The rows of R fall into several groups, and each row is roughly a mix of its group's hidden directions; some rows fit no group.
R (125 x 13):
[[-13   5 -10   7   7  13   5   8 -14 -32 -36   3  -9]
 [  1  -1   8   6  -7 -17 -24 -21  31   0  21 -16  -6]
 [ 13  -6  -3  -3  13   1   5 -21 -22 -25  29  16  11]
 [-38  15   3  14  15   8 -17  16   5 -11  -3 -19   1]
 [  9  16  24   8  33   1  -2 -16 -14 -18  17   3   5]
 [-18  14 -11  12 -18  -6 -11  22   2   8 -35 -11  -5]
 [ -8  -2   6 -19   2  17 -32 -23 -10  -2 -18  21   2]
 [  5 -21 -33  20  -2 -23  -8   5   0  17  -8   8 -13]
 [ 22  14   9  15   6  13  -9  -9  26  22 -19  11 -15]
 [  6   4 -18  -4  16  -5 -23  -6 -27 -15 -32  -4  -2]
 [ 12   4   2  16   1  14 -25 -13  13   8 -38   8  -5]
 [  3 -21 -13   0 -12  14  20  14  27   0  27 -10  12]
 [ 33 -13 -23   1  -7 -17  20  -6  12   3  15  13  -8]
 [-18   1  20 -19  -7  19 -18 -18 -16 -23  -9  -8  11]
 [ 16  21   0  -5   0 -23  -5   2   0 -13 -37 -20   3]
 [ -8  -1  -2 -23  13  13  -7  -2 -15 -15 -34   1  26]
 [ -7 -14 -21  -7 -28 -20  12  18   5  -6  11  25   0]
 [ -5   6   1  28   2  13 -21  -3  18   0  -9  13  34]
 [  4  17   2  -6 -31  19  10   2  15  20  26 -11   3]
 [  6   6   1  12  28   9  23  22 -28   8  17   1   0]
 [  7 -16 -22 -12  19  -7  -5  15  -4   0 -34 -22   0]
 [ 11  -9 -16   5  23 -27   0  11 -11   5 -32   8  12]
 [ 13  17  -5 -11 -17  10   4 -15   0  34  12  17 -19]
 [  3  16  14  14   0 -17 -11  -4 -21 -10 -30   2 -25]
 [ 20   3 -17   3   7  -6 -16  -6  -8  21  26  24 -20]
 [  5  21   0  15  -7  17 -13  13  33   1  -5  27   9]
 [ -6  -9   6  -9 -26  11  -8 -26  -3 -24 -29  -4  -3]
 [ 12 -26  12   2  -9 -33  24  12   2  18  -7  -2  -1]
 [ 20  -3 -41  11  16  17  -6   6  10  -6   1  -1 -19]
 [  7  23 -16  -2  -7 -17 -30  -2  -9  22  16 -15  -7]
 [  1 -16  26  28   7 -24   0 -16   6 -17  -5   6  13]
 [  9  14 -13   8 -17 -12  30 -12  -1  24   4 -24   9]
 [  8  13  -3  -3 -35 -20 -21 -13  11  13  -7 -18   8]
 [ -4  17 -13   7 -22  -2 -19  26   4  -2 -29 -16  -5]
 [-17  -5  -9  19 -27   4  24  17  22   3  -5 -19   0]
 [  4 -29  -6 -25  23   6   3   0   4  13   7  30   0]
 [-13   7   1  -1 -37 -15  -6  13  -9   3 -30  -9   9]
 [ 32 -12  -5  -3  -3 -23  24 -11   5  -7  17  19  -5]
 [ -6 -23   4  -3  23  21  13 -14  18  26  -8  -5 -15]
 [-28 -20  -4  -9   1  28  -2 -19 -19  13 -10  -5  11]
 [  0  24   2  22  -4  -3 -25 -18 -19 -12 -10  13  19]
 [-11   8 -18 -38  23   1  17   6   2  -2  -3  18   8]
 [-21 -37   2  -8   2   4   3  -6   9 -21 -27   4  -1]
 [ 14   2  20  14   5  -4  -9   0  -5  -4 -14   9 -44]
 [ 20  -3   3 -15  38 -22   8  14 -13   0  -9  -5 -12]
 [ 14  -8   1 -20  22 -24 -22 -12  -3 -14 -25  -5  -7]
 [ -1  32 -25  -1   0  24  -7   5  -6   2 -14   3  25]
 [ 13  10  18 -16 -33  12   0 -19  19   5  15  12  -1]
 [ -8  40   1  -1  14   1   4  20 -14   2   0  24  12]
 [ 12  11  -5  14   4 -12 -17   3 -20  11 -33   5 -24]
 [  5  -4 -23   0   4   3 -19  27   8 -11 -36   3   1]
 [  0  11   4   9  17   0 -13  36  13  -7  15  28  -5]
 [ -4 -19 -24   1  16   1  -1   4  -6 -17 -37  13  -9]
 [ -9  28   6  20  -8 -22  12  12   3 -23 -14  -9  17]
 [  2  22  -4  20  35  17 -17  -9 -15 -11   2  -9   1]
 [-20   4   4 -16 -27   9   9  -8   3 -19  27   9  21]
 [-19   7  15  -1 -31 -31   1  16   9  -7  -3 -12  12]
 [ 23 -17  -9 -17  40   8   6  -1   1  -1  -4  18  -1]
 [ 21  20 -11   4   0 -12  -5   4   0  35  19  -5  21]
 [-20  -3  23  14 -38  -8  10  -1   2  -2  -7  -9  18]
 [-33  14   4  18  27   7  -4 -11 -10  13  11  -8  14]
 [ 32  14   6   5  12 -17 -15 -11 -21  16  15  -8  10]
 [-11 -34  -9  -7   2  14  18 -12  12  26 -13   0 -11]
 [ 18  12  -9  31  -4 -19   6   4  17  21  20  12  -4]
 [ -2  15   3  24 -19  19   9  -6  13  -1  19  32   0]
 [ -6 -11   6   4   0  36  25   4  -5 -12  17  13 -22]
 [-13 -16 -14   5 -18   9  -2  23   4 -15  31  13  15]
 [ -6  14  22  -4  17   1  -3  -1  -6  -3  41  16  14]
 [  3  -5   6  11 -16  -7 -11 -21  37 -13  -5 -24   4]
 [ -5  27   7 -10  -6  16 -19 -15   8  11   1  34  10]
 [ 10  13  14  16  -1 -22  29 -12  -8   9   4 -24 -18]
 [  1 -30   5 -33  24  13   2   4  14 -10   6  -8  -8]
 [-12  18 -18  18  17  13 -23  10   8 -12   8 -27   0]
 [-14  17 -23  24   4 -20  -4  22   3 -24  -5   0  -7]
 [-13   0  19  -1  19 -21  28   6 -18  25   4  -7 -10]
 [  2  -7 -14  -8 -14 -10 -10  -1 -34  -3 -24  -3 -28]
 [-12   5  -9  -8 -36  -3  18 -23 -12  -3   4 -15  19]
 [  7  11  12  -6  13   6 -20  19  10  -9  -9  29 -29]
 [  5  15  -4  12 -16   5 -14 -32 -12  26 -20   6   5]
 [ -5  15  19  26 -15   7  23   8  -8 -15  11 -19 -17]
 [ -4   9  23  20   8   4  21  33  14   8   0  10 -15]
 [  6  -2 -12   8 -22  25 -17  14  25  -2  -1  27  -2]
 [ -3 -29  24   6  25  -3 -12 -10 -19  -9   7  -4 -19]
 [-34 -13  -9   2  20  18  -3   8  21  -3  19 -11  -5]
 [ -8  -4   6 -17  -7  25  11   6  -2  20  39  -4  -7]
 [-15 -27  -6 -26 -24  13   1  -9 -10 -19  16   0   0]
 [-11  11 -20  14  -4   5 -12   0  19 -12  -8 -40   1]
 [ 17   4   9   7  18 -12  31   3  15  17  12 -24 -12]
 [  1 -15 -13   0  19  -3  12  12  16 -23  22  24 -19]
 [-19   8   9  23  13 -12  10  -8   7  19 -31 -18  -5]
 [ -1 -19   3   4 -39 -12   0  -9  -5   3 -11  22 -22]
 [-13  -2   1 -25   7  -8 -16  -5 -22 -23 -32  -2  -1]
 [ 17  10 -32  10   8  17  -5  -3 -19  23  -6  20  -3]
 [ 15 -26 -19  -6   1  -6  16  -5  18 -18  29   5  -7]
 [-11 -19   9 -20 -13  20 -17 -21 -11  -7  16  20  -8]
 [-18  21   4   1  -9  -2 -20  39  19  -3   4  -3  -4]
 [-21  -1  14  -6  14  29  -4   0  -8  34 -12  13  -2]
 [ -2 -23 -13  -1   1  -1  26 -12  -1  28 -14  25 -10]
 [ 10  -4  -8   8  30  -5  -2   4   0  17  33  23 -11]
 [-22   7  18 -13   6   3  25  27   8  -3  17 -13 -17]
 [ -7  21  -2  -4 -15  -7  10  19   8  29  18  27   7]
 [  3 -18   7  31   0  -5  -5  13 -15   0  29   9 -22]
 [ -9  -1 -30  -4  -9  21 -10  13   9  32  18   2   5]
 [  9 -21  30  -8   1  11   1 -20 -23  -4  12 -17  13]
 [-14   9  23   9  30  14 -12   1  11 -11 -12 -24 -10]
 [-21 -13 -17 -10  -7  34 -20   0 -10  -1 -11 -19   6]
 [ 36   9   8  -3 -13 -24  12   9  13  12   0  18 -10]
 [ 11  10  -3  -9  17 -22  29  14  -6  16  13 -18 -18]
 [-16 -16  14  -2 -25   5   2 -23 -20 -14  27   4  -2]
 [-16  -5  25 -22   0  13  -2  17  -5   2  12  34  -1]
 [-12 -18 -22  -9 -20  -4   1  22  28  -9  20  -4  -4]
 [ 21  -4  -9  -6 -13   1  21  13  20   0 -12 -15 -33]
 [ -6 -11  -1   1  -7  12 -34  -4 -22   0   4  32 -13]
 [-11   2  -2  -3 -17  -1  14 -31 -16  17  23  -9  23]
 [ -9  -5  35 -16  -8 -15  13  15   3  -1  -4  30  -7]
 [  0   8 -25 -11   4 -24 -22  11 -12  28   0  16  -3]
 [ 21 -25  29 -10 -13   1   6 -23 -20  -7  -7  -1   5]
 [-10  -6  12 -23   1  -6  -9   9 -21 -28   2  14 -27]
 [-26  -4 -21  -3   3  -8 -15   9  13 -16 -17 -17 -26]
 [-25  20   9   0   3   6 -11  31   2  19   4  24  -2]
 [-18 -14  32 -16  16 -14  -7  -4   1   0  19 -19  15]
 [ -4   1  30 -13 -19 -23  12  -7  -6   5  21  12  20]
 [ -9   1 -16  -8 -15  10  -4  -2  -6  28  34   6  23]
 [-15   5  -5   8 -18 -15  10  10   2  36 -27  11  -1]
 [-27  -6 -14  -5   2  -4   3  20   7 -11  -7   3 -39]]

Here is one row of each group, with its name. Which group are the others in?
[  6 -24 -16  -9  16  19  -6 -14  -7 -17 -30  12   5] : S
[ 10   4 -13 -13 -19  22 -12  11  26  -4 -19  20 -13] : E
[-30  18  20   9  21   6  -8   5   9  17  20 -10  10] : L

[ 17  -4 -23  -4 -21  -5  26   2   1  17  -4 -23 -19] : E
[ 17  -7  -2   6  -1 -22  20  10  34  11  -8   4 -22] : L
[ -5  11 -17  -7  -4  -1  19   5  21   4   1 -16  40] : E
[ -7  17  14  -3  -1  11   1 -13   8  16  37  23  14] : E
[-34   3  -7   3 -30 -20   2  17   6  12   3  -2  15] : L
[ -4  36  10   7   0  -7 -20  29 -10 -14  -3  13   0] : L
[-23 -18  -1  -6  20  14   0   0 -11 -35   9  16  -6] : L
[ -6   7  14  -8 -13   6  -6  17  14 -38  -5  20 -17] : E
[-12 -18  -7   3 -25  -2  21 -14  -9  -8  19 -23  20] : E
[-13 -21  -7 -35   8   2   8  -4 -16   3  29  -5   8] : E
[ -9  12 -26 -19   2  36  -2   5  12   7  -2   9  19] : S
